[[ 37  45  34]
 [ 11  10 -21]
 [-56 -36   6]]
->
[[ 37  45]
 [ 11  10]
 [-56 -36]]

[[-32 -26 -10]
 [-52  50  -6]
 [ 13  51   9]]
->
[[-32 -26]
 [-52  50]
 [ 13  51]]

[[-21 -30 -15  -4]
 [ -3 -18 -17  10]
 [ 12  26  -4   5]
 [ 19  41 -16  37]]
->
[[-21 -30]
 [ -3 -18]
 [ 12  26]]

[[ 29  11]
 [  2  23]
 [ 29 -54]
 [-29  20]
 [  4  19]]
->
[[ 29  11]
 [  2  23]
 [ 29 -54]]

[[  4  13 -18  26]
 [ 21 -25   9  -6]
 [-57   5 -10  39]
 [ 13 -18 -19   8]
 [ 20 -17   3  19]]
->
[[  4  13]
 [ 21 -25]
 [-57   5]]

[[-30  37 -15]
 [ 13   6 -29]
 [-28  22 -44]]
->
[[-30  37]
 [ 13   6]
 [-28  22]]

[[ 11  26  19   0]
 [ 20 -54  19  -8]
 [ 21  28  19   7]
 [-27  15   8 -36]]
->
[[ 11  26]
 [ 20 -54]
 [ 21  28]]
---
[[  9 -18   0   5  -8  14 -20  -1  36  -1]
 [ -8  26 -14   1  -5  -2  19  -4  18 -30]
 [  4  48 -26   7   4  -3 -22  20   2  30]
 [  8 -16   9   1 -18  16 -24  13  14   0]
 [ 13   3 -32  -1 -31  13   2 -18  23  -4]
 [ -9 -19  11 -20   1  -5   4  22 -10  31]
 [ 21  21  -5  -2  -2  19  -7 -10  12 -18]
 [ 30 -18 -12  10 -13  19 -10  -3 -15  -4]
 [-16   3  19  -6  20 -12  23  -3   2   5]]
->
[[ 13   3 -32  -1 -31  13   2 -18  23  -4]
 [  4  48 -26   7   4  -3 -22  20   2  30]
 [ -8  26 -14   1  -5  -2  19  -4  18 -30]
 [ 30 -18 -12  10 -13  19 -10  -3 -15  -4]
 [ 21  21  -5  -2  -2  19  -7 -10  12 -18]
 [  9 -18   0   5  -8  14 -20  -1  36  -1]
 [  8 -16   9   1 -18  16 -24  13  14   0]
 [ -9 -19  11 -20   1  -5   4  22 -10  31]
 [-16   3  19  -6  20 -12  23  -3   2   5]]

[[  1   6  -7 -20  20 -10  -1   3 -37  14  -4 -14  -2  -3 -12 -17]
 [ 15  -4 -11 -46   2   3 -26  21 -24 -11 -10 -27 -10  -5 -21 -15]
 [-36 -29 -35  -1 -26  -8  10 -29  -1  -3 -29 -25 -32 -30  -2   3]
 [  8   5 -13 -54   4 -17 -31  20 -35 -13  -2 -33  -3 -18 -43 -38]
 [ 16 -41 -24 -54 -32  28 -43  15  -1 -40 -42 -38 -41  -1   1  13]]
->
[[-36 -29 -35  -1 -26  -8  10 -29  -1  -3 -29 -25 -32 -30  -2   3]
 [ 16 -41 -24 -54 -32  28 -43  15  -1 -40 -42 -38 -41  -1   1  13]
 [  8   5 -13 -54   4 -17 -31  20 -35 -13  -2 -33  -3 -18 -43 -38]
 [ 15  -4 -11 -46   2   3 -26  21 -24 -11 -10 -27 -10  -5 -21 -15]
 [  1   6  -7 -20  20 -10  -1   3 -37  14  -4 -14  -2  -3 -12 -17]]

[[ 22   6  27 -29  -1  21  17 -37  24  17 -16   6  28]
 [  6  -3  12  -5  57   6 -25  -3  -2 -25  -3 -38  18]
 [ -2  -4 -10 -41   2  -4  22 -51 -22  10  38  22 -17]
 [ 22   9  17 -32 -33  -7  -6  12  -2 -48  36  -3   5]
 [-29  12  -9  -9   4   5  12 -45   4 -19  33  26  15]
 [ 23 -18  22 -30   7 -21   3  11  -7  -4  17  33  -6]]
->
[[ -2  -4 -10 -41   2  -4  22 -51 -22  10  38  22 -17]
 [-29  12  -9  -9   4   5  12 -45   4 -19  33  26  15]
 [  6  -3  12  -5  57   6 -25  -3  -2 -25  -3 -38  18]
 [ 22   9  17 -32 -33  -7  -6  12  -2 -48  36  -3   5]
 [ 23 -18  22 -30   7 -21   3  11  -7  -4  17  33  -6]
 [ 22   6  27 -29  -1  21  17 -37  24  17 -16   6  28]]

[[ -1 -12  -5]
 [ 25   3   6]
 [-32 -47 -13]
 [ 12  -2   5]
 [ 19  28 -11]
 [ 39   1  17]
 [ 36  20  24]
 [ 44  10  36]
 [-31  18 -23]
 [-27  21 -24]
 [-16  18 -26]
 [  0  32  23]]
->
[[-16  18 -26]
 [-27  21 -24]
 [-31  18 -23]
 [-32 -47 -13]
 [ 19  28 -11]
 [ -1 -12  -5]
 [ 12  -2   5]
 [ 25   3   6]
 [ 39   1  17]
 [  0  32  23]
 [ 36  20  24]
 [ 44  10  36]]

[[  7  -3   1  -4  -8   5  17  -7  23  15  31  20 -17   6 -48  14]
 [-13 -27 -39 -22  17   9 -12  12  16 -30   5  -6   4   5   1 -11]
 [-10  -7  -4   0  12   0 -16  11 -16 -24 -33 -21  16   0  33 -22]
 [ 15  21  26  13 -17  -8  15 -15   2  32  18  17 -10  -5 -21  22]
 [  8  23  35  24  -8 -11   0  -5 -25  16 -26  -7   7  -6  21   0]
 [ 13  27  39  23 -17  -9  10 -11 -18  27  -9   3   2  -7   7  10]]
->
[[-13 -27 -39 -22  17   9 -12  12  16 -30   5  -6   4   5   1 -11]
 [-10  -7  -4   0  12   0 -16  11 -16 -24 -33 -21  16   0  33 -22]
 [  7  -3   1  -4  -8   5  17  -7  23  15  31  20 -17   6 -48  14]
 [ 15  21  26  13 -17  -8  15 -15   2  32  18  17 -10  -5 -21  22]
 [  8  23  35  24  -8 -11   0  -5 -25  16 -26  -7   7  -6  21   0]
 [ 13  27  39  23 -17  -9  10 -11 -18  27  -9   3   2  -7   7  10]]

[[ 17  18  17   7  21  15  18  21  15  20  21  19  18   4  21]
 [ 13  15  14   8  22  11  16  20  11  19  21  17  15   1  24]
 [  9  16  13   8  39   3  18  34   2  29  39  23  15 -16  45]
 [ 28  22  26   4  -3  34  20   3  34  10  -2  15  25  31 -10]
 [ 27  22  25   4   1  31  20   6  32  12   1  16  23  27  -5]]
->
[[  9  16  13   8  39   3  18  34   2  29  39  23  15 -16  45]
 [ 13  15  14   8  22  11  16  20  11  19  21  17  15   1  24]
 [ 17  18  17   7  21  15  18  21  15  20  21  19  18   4  21]
 [ 27  22  25   4   1  31  20   6  32  12   1  16  23  27  -5]
 [ 28  22  26   4  -3  34  20   3  34  10  -2  15  25  31 -10]]

[[  9  17  14  10   4  -3 -29  -3   7  -7]
 [-26   6 -14 -10  28   3  13  -3  -3   3]
 [-18  -9   8 -27 -26  -6  -8   0   3   5]
 [-10 -11 -16  -5  14   1  -3   1   5   2]
 [ 10  -9   1   4  52  -4  -5  -2 -12  11]]
->
[[-10 -11 -16  -5  14   1  -3   1   5   2]
 [-26   6 -14 -10  28   3  13  -3  -3   3]
 [ 10  -9   1   4  52  -4  -5  -2 -12  11]
 [-18  -9   8 -27 -26  -6  -8   0   3   5]
 [  9  17  14  10   4  -3 -29  -3   7  -7]]
